[  5  52  66  91 195 191 125 185 113 116 150 115 115 158 122  85]
[120 147 129 106 108 115 138 148 163 102 108  94 160 141 156 120]
[225  82 162 109 115 105  94 141  65 167 185 143 114  43  47  96]
[192  69 133 114 115  99 114 142  72 160 167 139 118  64  59 125]
[146 211 210 159 116 145 113 133 186 127  98 186 154 154 103 184]
[116 128 123 103 116 128 133 154 172 109  92  90 158 138 171 104]
[161  65 111 100 136 112 129 144  64 166 180 105 122  88  81  93]
[140 134 149 146 158 111 141 119  78 142 152 166 143  97 109 166]
[140 170 147 132  88 117 133 131 168 113  86 112 157 141 177 159]
[ 44  75  30 103 171 163 145 113 156  93  92  75 123 182 197  61]
[119 122 112 136 118 141 149 107  97 152 149 138  96 139 132 111]
[173 168 151 141 127 110 118  74 151 116 107 127 134 133 129 122]
[189  83 139 117 120 104 116 137  89 166 166 130 114  81  89 117]
[103 100 130 114 189 159 117 170  94 144 161 158 111 125  63 116]
[ 67 177 128 140 161 137 148 122 154  99  94 131 143 154 190 171]
[224 133 193 183 113 110  99  92  65 171 186 177  87  71  26 179]
[ 96 152 122 150 116 139 137 121 137 143 125 134 123 157 164 133]
[ 97 134 114 159 150 140 132 130 128 110 124 121 116 155 131 158]
[148 137 134 118 102 113 142 139 146 119 114 111 145 124 160 126]
[129 133 128 122 119 118 141 144 158 104 101 103 151 139 179 123]
[ 65 156 115 127 158 147 144 131 128 102 114 137 148 147 160 159]
[ 65 255 172 160 117 138 153  97 238  63  27 137 198 199 249 204]
[ 55  67  96 101 181 192 144 164 122 135 143 130 117 153  97 100]
[132  50  65 101 163 134 125 113  90 151 153  98  87 117 100  70]
[127  51  81  95 130 125 133 153  76 142 171  87 122  99 121  72]
[103  27  74 135 153 138 125 136  89 136 131 106  54  99  91  96]
[120 122 128 163 141 139 128 119  84 124 166 139  94 123  86 138]
[158 225 185 171  72 117 133  92 168 127  94 163 138 156 154 190]
[ 83   0  16  93 185 145 121 123  71 138 164  86  76 110 114  51]
[109  80  99 127 130 143 125 124 135 122  80 116  84 121 132 107]
[226 104 166 126  92  84 108 128  60 177 181 149 120  65  59 122]
[ 83  48  72 114 199 136 125 140  26 155 182 137  94  93  92 105]
[102 168 167 139 157 149 119 143 151 124 118 154 133 146 101 142]
[ 24 165 102 138 152 149 170 127 170  80  68 113 165 178 219 163]
[188 176 155 157 114 109 112  72 146 125 108 146 112 113 125 129]
[133 159 139 158 104 137 150 106 128 142 134 157 130 149 132 151]
[ 98 105  81 116 149 152 141 101 165 111 101  91 128 149 167 106]
[143 186 147 170 101 120 144  81 147 121 122 141 128 149 151 147]
[179  85 136 129 128 102 111 136  76 167 167 136 118  74  71 124]
[176 127 147 114  83  91 125 146 116 140 142 119 139 105 115 119]
[167  80 117 115 123 114 126 127  87 156 171 114 114 104 114  90]
[127  59  85 111 141 124 113 148  99 139 151 101 124 106 118 108]
[135 239 176 166  61 126 150  93 202 106  81 138 153 177 181 179]
[114  50  75  78 137 135 145 148  81 138 153  82 122 123 136  70]
[209 135 152 161 124 103 103  83 120 153 134 154 103  84  80 113]
[204  69 125 131 151 111  96  93  53 185 170 156  73  73  48  90]
[125 110 150 114 170 145 116 144 102 153 163 164 113 108  56 130]
[179 148 165 187 118 110 112  98  98 132 147 163 112 126  73 171]
[174  82 105 130 151 112 100 104  82 145 151 129  93  95  75  81]
[150 196 218 164 124 147 117 146 153 150 132 180 145 130  75 168]
[ 83 144  99 100 104 141 143 145 190  79  84  76 171 165 210 129]
[162  81 118 151 180  98 111 123  42 171 180 176 101  72  37 136]
[221 107 166 119  82  91 103 136 101 136 160 137 133  80  75 110]
[126 166 138 122 100 121 153 134 195  86  73 117 176 163 194 133]
[134 185 180 158 130 111 130 104 130 130 117 163 156 121 135 184]
[145 127 146 144 112 127 126 112 145 126  87 139  89 120 108 146]
[187 117 140 109 102 110 110 144 100 136 143 109 144  91  93  98]
[ 29  80  66  95 196 149 152 148 101  93 129 110 131 146 160 119]
[170  81 113 102 125 105 119 145  78 145 167 121 115  85  95  94]
[132 158 190 137 141 154 107 150 145 142 136 192 136 130  83 145]
[231 215 234 178 108  89 104  88 102 158 130 197 145  83  87 220]
[165  56 103  82 119 122 111 160  98 147 185 104 103  86  86  85]
[118 113 118  85 119 120 129 143 149  95 132  78 142 116 162  97]
[207 169 161 144 117  93  99  84 135 138 119 154 124 128 113 131]
[160 244 193 150  72  98 125 111 213  92  70 135 178 151 191 186]
[124 216 163 143  93 118 147 106 157 131 106 136 146 177 164 174]
[105 125 127 155 131 132 116 124  91 115 153 127 105 125 102 147]
[103 200 142 156 104 130 138  90 169 122 102 136 133 160 167 160]
[111  65  81  77 136 127 127 168 105 137 161  87 122 102 126  74]
[193 103 152 106 101 100 112 148 105 132 157 130 136  77  84  93]
[124 161 170 143 131 147 115 142 157 139 129 177 128 147  75 150]
[120 100  92 133 121 137 141 110  96 164 162 142 108 135 121 107]
[156 156 153 117 105 120 124 137 165 118 115 106 153 113 127 109]

[179  85 136 129 128 102 111 136  76 167 167 136 118  74  71 124] -> dust iron nail cork
[103  27  74 135 153 138 125 136  89 136 131 106  54  99  91  96] -> quill glue sock bell
[124 161 170 143 131 147 115 142 157 139 129 177 128 147  75 150] -> lamp pond flag fern
[  5  52  66  91 195 191 125 185 113 116 150 115 115 158 122  85] -> lamp pond flag fern
[173 168 151 141 127 110 118  74 151 116 107 127 134 133 129 122] -> quill silk harp gate
[111  65  81  77 136 127 127 168 105 137 161  87 122 102 126  74] -> dust iron nail yarn
[135 239 176 166  61 126 150  93 202 106  81 138 153 177 181 179] -> quill lake drum soap
[221 107 166 119  82  91 103 136 101 136 160 137 133  80  75 110] -> dust iron nail yarn
[ 44  75  30 103 171 163 145 113 156  93  92  75 123 182 197  61] -> quill silk harp gate
[ 65 255 172 160 117 138 153  97 238  63  27 137 198 199 249 204] -> lamp jam reed seed
[225  82 162 109 115 105  94 141  65 167 185 143 114  43  47  96] -> dust iron nail yarn
[170  81 113 102 125 105 119 145  78 145 167 121 115  85  95  94] -> dust iron nail raft
[187 117 140 109 102 110 110 144 100 136 143 109 144  91  93  98] -> dust iron nail yarn
[140 134 149 146 158 111 141 119  78 142 152 166 143  97 109 166] -> lamp jam reed seed
[143 186 147 170 101 120 144  81 147 121 122 141 128 149 151 147] -> quill lake drum soap
[176 127 147 114  83  91 125 146 116 140 142 119 139 105 115 119] -> dust iron nail raft
[132  50  65 101 163 134 125 113  90 151 153  98  87 117 100  70] -> quill silk harp gate
[129 133 128 122 119 118 141 144 158 104 101 103 151 139 179 123] -> dust iron nail cork
[118 113 118  85 119 120 129 143 149  95 132  78 142 116 162  97] -> dust iron nail yarn
[160 244 193 150  72  98 125 111 213  92  70 135 178 151 191 186] -> dust iron nail cork
[174  82 105 130 151 112 100 104  82 145 151 129  93  95  75  81] -> quill silk harp gate
[ 65 156 115 127 158 147 144 131 128 102 114 137 148 147 160 159] -> lamp jam reed seed
[207 169 161 144 117  93  99  84 135 138 119 154 124 128 113 131] -> quill silk harp gate
[ 83 144  99 100 104 141 143 145 190  79  84  76 171 165 210 129] -> dust iron nail raft
[150 196 218 164 124 147 117 146 153 150 132 180 145 130  75 168] -> lamp pond flag fern
[145 127 146 144 112 127 126 112 145 126  87 139  89 120 108 146] -> quill glue sock bell
[162  81 118 151 180  98 111 123  42 171 180 176 101  72  37 136] -> lamp jam reed seed
[140 170 147 132  88 117 133 131 168 113  86 112 157 141 177 159] -> dust iron nail cork
[226 104 166 126  92  84 108 128  60 177 181 149 120  65  59 122] -> dust iron nail raft
[ 55  67  96 101 181 192 144 164 122 135 143 130 117 153  97 100] -> lamp pond flag fern
[ 83  48  72 114 199 136 125 140  26 155 182 137  94  93  92 105] -> lamp jam reed seed
[105 125 127 155 131 132 116 124  91 115 153 127 105 125 102 147] -> quill lake bean wax
[120 100  92 133 121 137 141 110  96 164 162 142 108 135 121 107] -> quill lake drum soap
[193 103 152 106 101 100 112 148 105 132 157 130 136  77  84  93] -> dust iron nail yarn
[133 159 139 158 104 137 150 106 128 142 134 157 130 149 132 151] -> quill lake drum soap
[156 156 153 117 105 120 124 137 165 118 115 106 153 113 127 109] -> dust iron nail yarn
[179 148 165 187 118 110 112  98  98 132 147 163 112 126  73 171] -> quill lake bean wax
[165  56 103  82 119 122 111 160  98 147 185 104 103  86  86  85] -> dust iron nail yarn
[114  50  75  78 137 135 145 148  81 138 153  82 122 123 136  70] -> dust iron nail raft
[109  80  99 127 130 143 125 124 135 122  80 116  84 121 132 107] -> quill glue sock bell
[116 128 123 103 116 128 133 154 172 109  92  90 158 138 171 104] -> dust iron nail yarn
[120 147 129 106 108 115 138 148 163 102 108  94 160 141 156 120] -> dust iron nail raft
[ 83   0  16  93 185 145 121 123  71 138 164  86  76 110 114  51] -> quill silk harp gate
[127  51  81  95 130 125 133 153  76 142 171  87 122  99 121  72] -> dust iron nail raft
[161  65 111 100 136 112 129 144  64 166 180 105 122  88  81  93] -> dust iron nail raft
[224 133 193 183 113 110  99  92  65 171 186 177  87  71  26 179] -> quill lake bean wax
[127  59  85 111 141 124 113 148  99 139 151 101 124 106 118 108] -> dust iron nail cork
[120 122 128 163 141 139 128 119  84 124 166 139  94 123  86 138] -> quill lake bean wax
[124 216 163 143  93 118 147 106 157 131 106 136 146 177 164 174] -> quill lake drum soap
[148 137 134 118 102 113 142 139 146 119 114 111 145 124 160 126] -> dust iron nail raft
[188 176 155 157 114 109 112  72 146 125 108 146 112 113 125 129] -> quill silk harp gate
[125 110 150 114 170 145 116 144 102 153 163 164 113 108  56 130] -> lamp pond flag fern
[ 97 134 114 159 150 140 132 130 128 110 124 121 116 155 131 158] -> quill lake bean wax
[132 158 190 137 141 154 107 150 145 142 136 192 136 130  83 145] -> lamp pond flag fern
[ 29  80  66  95 196 149 152 148 101  93 129 110 131 146 160 119] -> lamp jam reed seed
[158 225 185 171  72 117 133  92 168 127  94 163 138 156 154 190] -> quill lake drum soap
[126 166 138 122 100 121 153 134 195  86  73 117 176 163 194 133] -> dust iron nail cork
[ 24 165 102 138 152 149 170 127 170  80  68 113 165 178 219 163] -> lamp jam reed seed
[204  69 125 131 151 111  96  93  53 185 170 156  73  73  48  90] -> quill silk harp gate
[119 122 112 136 118 141 149 107  97 152 149 138  96 139 132 111] -> quill lake drum soap
[ 96 152 122 150 116 139 137 121 137 143 125 134 123 157 164 133] -> quill lake drum soap
[134 185 180 158 130 111 130 104 130 130 117 163 156 121 135 184] -> lamp jam reed seed
[146 211 210 159 116 145 113 133 186 127  98 186 154 154 103 184] -> lamp pond flag fern
[ 67 177 128 140 161 137 148 122 154  99  94 131 143 154 190 171] -> lamp jam reed seed
[ 98 105  81 116 149 152 141 101 165 111 101  91 128 149 167 106] -> quill silk harp gate
[231 215 234 178 108  89 104  88 102 158 130 197 145  83  87 220] -> lamp jam reed seed
[189  83 139 117 120 104 116 137  89 166 166 130 114  81  89 117] -> dust iron nail cork
[209 135 152 161 124 103 103  83 120 153 134 154 103  84  80 113] -> quill silk harp gate
[103 200 142 156 104 130 138  90 169 122 102 136 133 160 167 160] -> quill lake drum soap
[192  69 133 114 115  99 114 142  72 160 167 139 118  64  59 125] -> dust iron nail cork
[103 100 130 114 189 159 117 170  94 144 161 158 111 125  63 116] -> lamp pond flag fern
[167  80 117 115 123 114 126 127  87 156 171 114 114 104 114  90] -> dust iron nail raft
[102 168 167 139 157 149 119 143 151 124 118 154 133 146 101 142] -> lamp pond flag fern
